In the rows, zero is written as 128.
One turn or mirror swaps these rows in pairs. Which row does each one swap with?
z_761: [130 137 136 112 123 100 105 153 117 111 142 116 148 127 165 142  88 114]
z_915: [118 142 128 136 132  86 109 131 151 105 133 146 111 119 160 120 114  95]
z_986: [137 157 118  96 122  99  91 109 135 113  99 121 136 132 155 145 105 117]
z_176: [ 80 135 132 114 112 115 117 135 106 123 133 136 156 135 128  91 128 120]
z_328: [145 125 102  95 104 123 109 160 133 115 125 136 126 134 121  97 131 142]
z_175: [113 117 140 113 167 113 126 106 124 117 168 150 140 149 142 123 125 132]
z_434: [136 136 119 119 110 128 128  95 126 118  96 165 144 165 127 116 112 138]
z_597: [123 137 121 111 108 115  92 131 117 115 106 144 184 108 150  90 139 112]
z_534: [132 105 145 129 130  92 114 129 165 127 140 148 149 100 132 123 120 173]
z_401: [165 125 109 107 100 105 100 160 136 118 109 137 132 137 124 101 124 130]
z_850: [ 85 142 148 121 108 121 125 151 114 107 128 150 149 138 117 103 110 116]
z_251: [125 139 120 139 153  87 111 137 149 119 138 144 117 126 170 108 115 100]
z_58: [127 140 123 112  94 115 135  91 135 125 106 164 149 159 119 115 120 142]
z_413: [151 119 111  98 111 106 128 158 134 116 126 145 123 139 112 108 140 149]
z_261: [127 154 130  88 134 114 126 122 125 122 119 146 152 126 183 134  91 149]
z_717: [ 95 137 152 119 103 121 130 136 112 129 127 155 162 134 124  90 127 123]
z_779: [126 107 138 127 118 106 113 134 165 115 145 141 167 100 147 126 106 165]
z_317: [126 156 136  91 149 124 115 132 136 117 118 165 151 112 176 117  96 138]
z_950: [160 116 106 118 109 111 101 155 134 115 117 143 125 134 120  97 140 134]
z_671: [129 114 134 132 118  89 114 137 159 125 152 134 141 112 144 131 112 173]
z_21: [101 135 124 100 133  92 125 125 133  90 136 132 181 126 144 116 135  95]
z_162: [125 160 120  97 120  95  94 109 139 107  99 125 135 122 150 136  97 107]
z_493: [132 159 150  95 143 120 121 137 121 134 130 148 139 129 171 127  94 149]
z_566: [111 116 126 120 172 119 124 107 134 120 159 149 145 151 148 122 115 132]
z_798: [137 168 129 128 123 101 118 132 142  72 113 157 170 134 140 125 149 121]
z_825: [134 165 129 143 114 101 122 134 137  84 106 153 175 146 135 121 136 129]
z_158: [124  95 141 126 128  88 114 140 175 114 144 138 160 108 134 124 108 150]
z_121: [139 137 127 103 104 117 134  93 131 124 100 165 144 160 134 115 121 140]
z_574: [120 149 128 127 140  85 103 132 152 112 135 151 113 130 169 114 122  97]
z_985: [163 126 105 109 114 102 120 160 130 112 114 135 129 138 117 103 139 148]
z_713: [136 102 136 140 133  86 117 136 156 123 142 133 160  99 142 116 118 162]
z_971: [109 120 142 118 160 110 121 107 134 122 167 139 137 149 141 124 121 138]
z_650: [113 127 123 105 163 112 122 107 140 128 168 144 133 148 145 126 120 139]
z_772: [130 167 136 132 112  92 117 136 146  82 114 155 171 145 139 126 141 120]
z_88: [137 141 147  95 128 121 117 121 115 148 111 152 143 130 171 118  91 150]
z_719: [149 104 143 142 132  94 112 139 157 108 145 143 166 112 147 130 114 156]
z_208: [129 153 129  95 133 112  99 105 147 125  98 124 132 115 156 138 112 115]
z_848: [102 128 135 105 118 108 142 128 132 100 135 124 174 133 134 126 142  94]
z_109: [140 107 143 135 134  92 103 144 156 115 152 133 178 108 148 118 117 149]
z_150: [138 133 130 112 105 117 125  86 122 122 100 166 138 156 130 115 112 139]
z_92: [ 98 125 155 117 125 121 126 140  96 128 140 135 166 146 128 100 126 129]
z_663: [145 124 102 102 103 102 120 149 138 116 129 147 138 130 126  94 153 156]
z_486: [157 124 108  90 119 111 105 157 149 108 107 140 134 133 111 105 137 144]
z_781: [102 120 126 106 125  93 122 121 137  99 142 131 180 130 144 118 145  93]

Swapped with z_950: z_719
Swapped with z_761: z_597
Swapped with z_779: z_328
Swapped with z_88: z_92
Swapped with z_971: z_121

